128 stands for zero in the data rows.
The rows hang on a hidden tree of 3 levels; each level is a grouping, from coarse to fine, and each group lies inside one group of the level before. The rows also spread widely along one direction, which tells nothing about the groups.
The rows in order, each followed by its group in each grouping:
array([183, 133,  61, 193, 124, 134, 160, 107, 161, 103, 153,  79]) yarn fox sail
array([101, 119, 206,  94, 136, 165,  96, 159, 176, 172,  72, 159]) yarn fox sail
array([ 40, 145, 255,   5, 131, 151,  91, 226, 119, 213,  23, 192]) bell reed cork
array([ 95,  75, 202,  76,  84, 120,  99, 102, 133, 117, 117, 193]) nail gate wax
array([124, 165, 159,  97, 136, 127, 135, 167, 120, 144, 108, 138]) bell reed cork
array([129, 111, 148, 103,  92, 101, 115,  96,  91, 131, 139, 133]) nail goat dust
array([148, 129,  63, 175, 126, 164, 171, 108, 172, 104, 134,  81]) yarn fox sail
array([119, 195, 189,  73, 165, 147, 109, 210, 105, 187, 101, 168]) bell brick mint
array([160, 104,  31, 213,  68,  93, 196,  42, 126,  31, 228,  70]) nail vine lake
array([187, 175,  54, 171, 180, 126, 148, 152, 113, 120, 160, 123]) bell brick mint
array([123, 117, 153,  93, 102,  92, 128,  87, 106, 138, 135, 119]) nail goat dust
array([167, 155,  71, 163, 156, 116, 146, 159, 128, 128, 173, 106]) bell brick mint
array([133, 122,  59, 177, 157, 153, 136, 131, 107,  93, 190,  84]) bell pear knot
array([189, 169,   9, 206, 149, 115, 175, 114,  96,  86, 193,  64]) bell reed cork
array([ 99,  98, 144, 112,  84,  75, 142,  93,  98,  90, 145, 146]) nail vine lake
array([ 79,  72, 244,  25,  96, 118,  77, 122, 150, 143,  70, 207]) nail gate wax
array([108, 161, 138,  93, 125, 111, 144, 182, 109, 154, 115, 132]) bell reed cork
array([177, 184,  78, 165, 169, 121, 147, 161, 106, 155, 153, 109]) bell brick kite
array([165, 108,  72, 216, 129, 156, 160,  80, 172,  97, 160,  86]) yarn fox sail
array([111, 151, 153,  76, 157, 140,  87, 188, 117, 159,  95, 169]) bell brick mint
array([125, 195, 181,  76, 149, 125,  93, 199, 104, 195,  62, 178]) bell brick kite
array([ 63,  96, 246,  11,  89,  98,  75, 140,  78, 158,  76, 177]) nail goat dust
array([111, 103, 150,  98, 111, 125, 107,  83, 128,  99, 146, 150]) nail gate wax
array([ 96, 174, 186,  68, 153, 149,  87, 192, 125, 191,  48, 173]) bell brick kite
array([146, 113,  95, 193, 122, 135, 169, 116, 176, 135, 119, 109]) yarn coin clay
array([209, 140,   0, 255, 124, 139, 225,  86, 164,  89, 217,  38]) yarn coin clay
array([164, 120,  78, 213, 128, 143, 160, 115, 168, 111, 142,  94]) yarn coin clay
array([118, 106, 137, 107, 104,  99, 136,  92,  80, 115, 151, 116]) nail goat dust
array([187, 187,  41, 196, 148, 107, 131, 129, 103, 119, 169,  73]) bell brick kite
array([159, 116,  88, 149,  91,  97, 168,  56,  71,  97, 175,  67]) nail goat dust
array([161, 169,  41, 189, 144, 115, 182, 115, 109, 104, 159, 100]) bell reed cork
array([120,  89, 140, 122,  99, 121, 147,  76, 131,  77, 158, 145]) nail gate wax
array([161, 118, 103, 138,  93, 103, 140,  69,  72,  81, 162,  84]) nail goat dust
array([157, 114,  82, 170, 128, 154, 144, 107, 178, 110, 130, 107]) yarn fox sail
array([ 92, 114, 130, 120, 175, 171,  96, 175, 121, 118, 136, 140]) bell pear knot
array([154, 177, 132, 116, 169, 119, 116, 170, 103, 173, 101, 153]) bell brick kite
array([181, 136,  52, 214, 124, 141, 163,  93, 175, 109, 169,  79]) yarn coin clay
array([ 91,  93, 169, 115,  92,  93, 110, 107, 103,  92, 132, 137]) nail vine lake
array([ 85,  91, 215,  69, 107, 121, 119, 128, 131, 122, 120, 182]) nail gate wax
array([116, 119, 170, 137, 129, 133, 141, 134, 182, 165, 100, 136]) yarn coin clay
array([154, 125,  12, 198, 170, 151, 136, 116, 107,  85, 194,  55]) bell pear knot
array([105, 158, 105,  89, 135, 114, 123, 172, 116, 130, 111, 134]) bell reed cork
array([182,  75,  42, 183,  87, 112, 177,  28, 117,  34, 229,  92]) nail gate wax
array([ 88, 139, 235,  41, 122, 181,  70, 187, 178, 201,  18, 184]) yarn fox sail
array([ 93,  97, 243,  45,  86,  90,  81, 110,  81, 160,  95, 179]) nail goat dust
array([166, 137,  96, 173, 135, 155, 137, 100, 177, 105, 142,  98]) yarn fox sail
array([ 82, 137, 203,  73, 115, 164,  77, 163, 184, 196,  41, 181]) yarn fox sail
array([ 68,  96, 248,   7,  82, 100,  79, 140,  94, 168,  59, 180]) nail goat dust
array([176, 120,  30, 212, 128, 148, 183,  89, 154,  92, 146,  75]) yarn fox sail
array([183, 179,  35, 176, 175, 129, 153, 139,  94, 114, 163, 112]) bell brick mint
array([189, 140,  56, 239, 135, 136, 178,  93, 178,  90, 151,  68]) yarn coin clay
array([124,  87, 135, 113,  93, 125, 132,  61, 132,  78, 160, 140]) nail gate wax
array([115, 106, 148, 108,  99,  92, 139,  80,  93, 114, 149, 112]) nail goat dust
array([104,  69,  98, 171,  97,  89, 148,  91, 112,  87, 157, 119]) nail vine lake
array([ 87, 148, 178,  65, 130, 120, 113, 203,  99, 165,  70, 162]) bell reed cork
array([117, 124,  66, 165, 147, 144, 141, 137, 114, 120, 170,  94]) bell pear knot
array([174, 168,  91, 156, 164, 116, 130, 164, 107, 143, 148, 124]) bell brick mint
array([142, 169, 123, 114, 167, 157, 105, 161, 109, 157, 114, 146]) bell brick mint
array([ 54,  70, 255,   3, 114, 132,  72, 118, 141, 148,  49, 247]) nail gate wax
array([130, 126,  77, 164, 143, 133, 126, 133, 132, 107, 181, 108]) bell pear knot
array([ 99, 135, 202, 116, 123, 163,  96, 164, 185, 189,  55, 143]) yarn coin clay
array([162, 132,  75, 184, 136, 146, 150,  93, 171, 100, 136,  84]) yarn fox sail
array([150, 157,  46, 165, 141,  99, 171, 153, 102,  97, 151,  86]) bell reed cork
array([155, 110,  88, 168,  80,  91, 152,  63,  92,  93, 155,  87]) nail goat dust
array([ 80, 108, 238,  74, 148, 153,  82, 186, 183, 200,  43, 168]) yarn coin clay
array([ 90, 139, 202, 111, 149, 148, 103, 166, 186, 194,  53, 163]) yarn coin clay
array([112, 135, 139, 125, 165, 144,  83, 157, 117, 135, 126, 121]) bell pear knot
array([150, 128,  62, 213, 118, 140, 160, 108, 158, 107, 140,  87]) yarn coin clay
array([180, 132,   0, 231, 161, 131, 167,  94, 104,  57, 216,  43]) bell pear knot
array([133,  89, 114, 133, 100, 101, 133,  62, 124,  76, 173, 142]) nail gate wax
array([ 40,  84, 255,   0,  79, 121,  46, 154, 100, 206,  25, 206]) nail goat dust
array([181, 178,   0, 195, 135, 107, 189, 118,  97,  80, 228,  71]) bell reed cork
array([133, 194, 115, 121, 156, 130, 110, 180, 114, 169, 124, 117]) bell brick kite
array([173, 138,  41, 196, 126, 142, 162,  79, 170,  98, 169,  86]) yarn fox sail
array([ 81, 129, 177,  84, 149, 152, 102, 177, 112, 151, 121, 152]) bell pear knot
array([136,  96,  99, 150, 107, 129, 158,  55, 130,  61, 174, 122]) nail gate wax
array([ 90, 117, 242,  62, 130, 155,  70, 195, 190, 205,  21, 187]) yarn coin clay
array([121, 186, 139, 100, 163, 141,  97, 193, 115, 178,  84, 155]) bell brick kite
array([115,  79, 162, 107, 110, 122, 130,  82, 124,  93, 156, 164]) nail gate wax
array([ 77,  95, 200,  38, 113, 101, 103,  98,  80, 136,  91, 164]) nail goat dust
array([127, 125, 114, 165, 122, 136, 125, 129, 186, 153, 100, 109]) yarn coin clay
array([ 41, 100, 255,   8, 157, 173,  55, 228, 111, 201,  65, 209]) bell pear knot
array([116,  91, 144, 117, 104, 108, 139,  76, 141,  83, 131, 150]) nail gate wax
array([147, 131, 105, 191, 144, 144, 147, 111, 184, 140, 114,  97]) yarn coin clay
array([ 94, 145, 145, 115, 165, 161,  95, 183, 125, 144, 125, 133]) bell pear knot
array([124,  92, 141, 109, 108,  96, 132,  85,  75, 116, 145, 121]) nail goat dust
array([171, 175,  94, 153, 161, 119, 129, 181, 124, 141, 166, 124]) bell brick mint
array([109,  70, 206,  80,  97, 123, 102, 107, 151, 115, 109, 166]) nail gate wax
array([137, 173, 115, 129, 171, 117, 134, 162, 117, 155, 115, 130]) bell brick kite
